<124>: [-10,  13,  64,  -1]
<19>: [-1, 15, 41,  3]
<32>: [-81,  -2,  -1,  37]
common <19> <32>:  | [-1]
common <124> <32>:  | [-1]

<128>: [ 24,  14,   2,   4,   0,  35,   1, -17, -61, -75]
<3>: [  2, -43, -67, -49, -10,   1,  23,   9,   0,   9]
<49>: [ 24,   1,   2,   4,  22,  35,  24,  35, -61, -43]
q: [ 24,   1,   2,   4,  22,  35,  24,  35, -61, -43] | <49>
q: [  2, -43, -67, -49, -10,   1,  23,   9,   0,   9] | <3>

<10>: [-30, -29, -29, -31, -28, -29, -30]
<118>: [ -6, -31, -32,  11, -79, -57,  10]
<39>: [-23, -44, -27,  11, -66, -31, -14]
common <118> <10>:  | [-31]
common <10> <39>:  | [-31]

<122>: [ 74,  36,  46,   9,  46,  36,  31,  50,  65,   5,   8,  16,  53,  23,  24,
 -20,  41,  36,  51,  11,  -9,  38,  10,  18,  21,  46,  64,  -7, -18,  56,
  21,  25,  28,  -3, -23,  45,  70,  13,  10,  42,  39,  43]
<93>: [ 20, -23,  10, -30,  14,  13,  11,  11,  19,  -6,  -4,  -1,  17, -19,   8,
  26,  14,   4,  21, -22, -17,  13, -32,  -1, -17,  21,  22, -12, -22,  22,
  -6, -14,   5, -15,   6,  15,  22,   0, -31,   8,  -2,  21]
<5>: [ 25,  27,  12,  10,   2, -19,  18, -10,  45,  40,  14,   1,  10,   5,  -9,
  27, -18, -11,  13,  -4,  37, -13,  -9,  30, -16,  24,  15,  24,  20,  23,
  -8, -24,  -6,   8,  47,  -8,  17,  -2, -12,  10,   6,  26]
<58>: [ 40,  18,  30,   5,  21,  -8,  16,  -1,  23,   6, -10, -11,  12,   8, -19,
 -31,  -9,  -1,  31, -11,  -4, -15, -16,  13, -14,  26,  26, -14, -28,  41,
  -4,   0, -10, -24,  25,   1,  33, -20, -14,  17,   2,  26]
<120>: [-47, -20, -14,  11, -10,   7, -14,  -8, -54, -16,   0,   4, -23,   6,   7,
   3,   2,   5, -20,  14,  -8,   1,  20, -15,  18, -19, -34,   0,   6, -27,
  11,  11,   1,   7, -47,  -7,   5,  21,  22, -10, -10, -23]
<74>: [ 30,   5,  18,  -7,  12,  -5,   5,   0,  26,  -6, -16, -17,   7,  -3, -16,
 -37,  -7,  -2,  20, -15, -18, -11, -22,  -2, -16,  18,  19, -21, -34,  27,
  -6,  -6, -14, -31,  10,   0,  25, -21, -20,  11,   0,  17]
q: [ 40,  18,  30,   5,  21,  -8,  16,  -1,  23,   6, -10, -11,  12,   8, -19,
 -31,  -9,  -1,  31, -11,  -4, -15, -16,  13, -14,  26,  26, -14, -28,  41,
  -4,   0, -10, -24,  25,   1,  33, -20, -14,  17,   2,  26] | <58>
q: [ 30,   5,  18,  -7,  12,  -5,   5,   0,  26,  -6, -16, -17,   7,  -3, -16,
 -37,  -7,  -2,  20, -15, -18, -11, -22,  -2, -16,  18,  19, -21, -34,  27,
  -6,  -6, -14, -31,  10,   0,  25, -21, -20,  11,   0,  17] | <74>
q: [-47, -20, -14,  11, -10,   7, -14,  -8, -54, -16,   0,   4, -23,   6,   7,
   3,   2,   5, -20,  14,  -8,   1,  20, -15,  18, -19, -34,   0,   6, -27,
  11,  11,   1,   7, -47,  -7,   5,  21,  22, -10, -10, -23] | <120>
q: [ 25,  27,  12,  10,   2, -19,  18, -10,  45,  40,  14,   1,  10,   5,  -9,
  27, -18, -11,  13,  -4,  37, -13,  -9,  30, -16,  24,  15,  24,  20,  23,
  -8, -24,  -6,   8,  47,  -8,  17,  -2, -12,  10,   6,  26] | <5>

<6>: [ -3,  40, -71,  20, -20,   8,  19,  -9,   5, -37]
<29>: [  5,  34, -29, -19, -10, -10,  -2, -16, -21,   0]
<129>: [-14,  27, -54, -17,   0,   7,  29, -70,  77, -29]
<16>: [ -3,  40,  35,  20, -20,  49, -70,  -9,  -1, -37]
<136>: [ 35,   4, -26, -49,  -3,  55,   5, -55,   8, -38]
<52>: [-14,  27,  34, -17, -23,   7,  29, -70,  77, -29]
common <129> <16>:  | [-70]
q: [ -3,  40,  35,  20, -20,  49, -70,  -9,  -1, -37] | <16>
common <52> <16>:  | [-70]
common <29> <136>:  | [5]

